The same turns and mirrors carry the whole set onto itself, and each row onto the other rows of its family. Which rows share a family with each named row? Give them in list order.
These 25 rows form 5 families of 5 rows each.
todut: [ -1  15 -12  -4 -14 -16  13 -40  12 -18  45  -6   3  11   7  -3  21  15
 -10 -20   9  14  11 -14  -1  -4  13  17 -24  16  17  27  -4]
Tibi: [  4  12 -10  -4 -13 -11  14 -38  11 -17  43  -8  13   6   8 -12  21  22
 -13 -13   9   7  11 -11   8  -9   4  19 -22  17  14  26  -4]
teda: [ 10  -8  -7   2   7  20  15 -14   3  -3   2  -8 -40  26  -6 -16  -1  14
  13  -7 -19 -24 -14  -7   4   6  15   2  17  47 -11  31  21]
zezog: [  9  -3  24   8   9  -5  -4   9 -22 -13 -20  10 -19   0 -24  -2   4   7
   3 -18 -32  -1   0 -12  16 -16   4  21  33   2   0   4   4]
dema: [  5  15  -4   5 -25   4   7   0  37  13   8   3  -8  -2  -7  -5  35  12
  23  -1   5  14  -1 -36  33  -9 -27 -13  -3   3   8  21  25]
geneb: [ -1   6  -1 -14 -12  24  11  -2  10  -5  10  -6 -19  29  -1  -3   4  20
  24 -10 -16  -7 -18  -7  -6  14   9 -14  17  37  -2  37  40]
Ruga: [ -9   6  19   3   4 -15  -9   7 -14 -12 -11  10 -23  11 -15  21   5  -2
  10 -27 -30  23  -2 -13  -8  -7  15   9  34  -5   9   6  13]
fod: [  2   2  25   0  -5   0  -6  15 -20 -16 -15   6   2  -1 -19  -1   7  16
   9 -19 -26   0   0  -8  13 -11  -5   8  38  -3   3   8  13]
Gekug: [ 10   0  -2  -8  -7  28  15  -4   3  -7   6 -10 -19  23  -5 -18   4  22
  18  -4 -15 -23 -14  -5   6   6   2  -9  16  42 -11  36  31]
rora: [  2  -5  18   8  14 -13  -6   4 -19 -13 -17  10 -34   8 -19   8   4  -2
   3 -24 -34   9  -1 -14   2  -8  15  19  35   0   4   2   0]
nipom: [  0   4 -16  16   5 -17   4 -15  38  22   4   7 -58  13  -1  13  28 -14
  16  -9   0  24  -1 -43  12  -5   6   1  -5   9  11   8   8]
Kog: [  7 -18  -5  29   0  -2   2 -35   0  -8 -22   8 -39   5  17 -12   5 -22
 -15 -24   4  17   7 -17   2  -2   1  26  -6 -10 -17  22 -14]
gik: [-11  -7  -2  19 -14  -6  -5 -29   7  -8 -13  11 -29  15  23   6   8 -29
  -7 -33   9  35   5 -15 -16   8  11  15  -7 -19  -4  26   4]
ziru: [ -8  17 -10   6 -20  -8   6  -4  42  18  10   8 -28  10  -2  13  31  -4
  23 -11   3  32  -3 -41  13   0  -8 -11  -2   0  18  17  28]
mel: [  2  -7  -9  -1  10  13  10 -15   8  -1   6  -5 -49  36  -2  -3  -1   5
  16 -11 -18 -12 -14 -11  -7  11  25  -1  17  43  -5  29  22]
fubik: [  1   1   9  11 -31  16   2 -18   3 -15 -15   7  15  -6  18 -22  15  -1
  -4 -19  12  13   7  -8  15  -5 -24   7  -2 -22 -15  33  11]
lufe: [  8   5 -11   1  -7 -14  15 -44   8 -18  39  -6   3   6   7 -17  20  20
 -15 -15   6   1  11 -13  10  -9   6  24 -23  23   9  25 -14]
kabo: [ -1  12 -12  -1  -7 -20  14 -43  15 -16  44  -6  -7  12   9  -3  20  10
 -14 -17   9  12  10 -16   0  -7  19  21 -25  19  18  24  -9]
lisi: [-14   5   4   7 -34   5  -5 -17  10 -13  -9  10   2   9  23   1  13 -15
  -2 -30  12  34   4  -9 -11   6  -6   2  -4 -26   0  34  19]
voti: [ 17  -6 -11  24   8 -10  12 -16  31  17  -3   2 -56   1  -6  -7  26  -2
  10  -2  -4   4   0 -40  33 -12 -10  10  -4  13  -1   6   0]
fugos: [ 19   3  -6  17  -7   4  15  -7  28  12   0   1 -26  -7 -11 -18  32  11
  13   2  -2  -4   5 -36  50 -15 -27   2  -5  11  -3  12   7]
tak: [ -3   2  -9  -8  -4  14   9 -10  12  -2   8  -6 -35  37   1   5  -1   8
  22 -13 -16  -4 -18  -6 -15  16  23  -9  15  39   0  35  38]
Logup: [ 14 -17   3  25 -14  12   5 -28  -3 -13 -24   6 -10  -9  13 -29  12  -6
 -16 -18   9   0   9  -9  19  -9 -17  22  -7 -13 -22  26  -7]
Gel: [ -9   8  19  -3  -7  -5 -10  15 -14 -14  -7  11  -2   8 -16  12   8   6
  14 -25 -28  16  -3 -10  -2  -7   3   4  36  -7  10  12  21]
tel: [  6   5 -16   3   0 -19  14 -44  12 -15  41  -6 -10   8   7 -12  19  13
 -16 -17   7   6  14 -15   8  -8  15  29 -26  21  14  23 -13]

Same family as lisi: Kog, gik, fubik, Logup
Same family as fod: zezog, Ruga, rora, Gel
Same family as todut: Tibi, lufe, kabo, tel
Same family as teda: geneb, Gekug, mel, tak

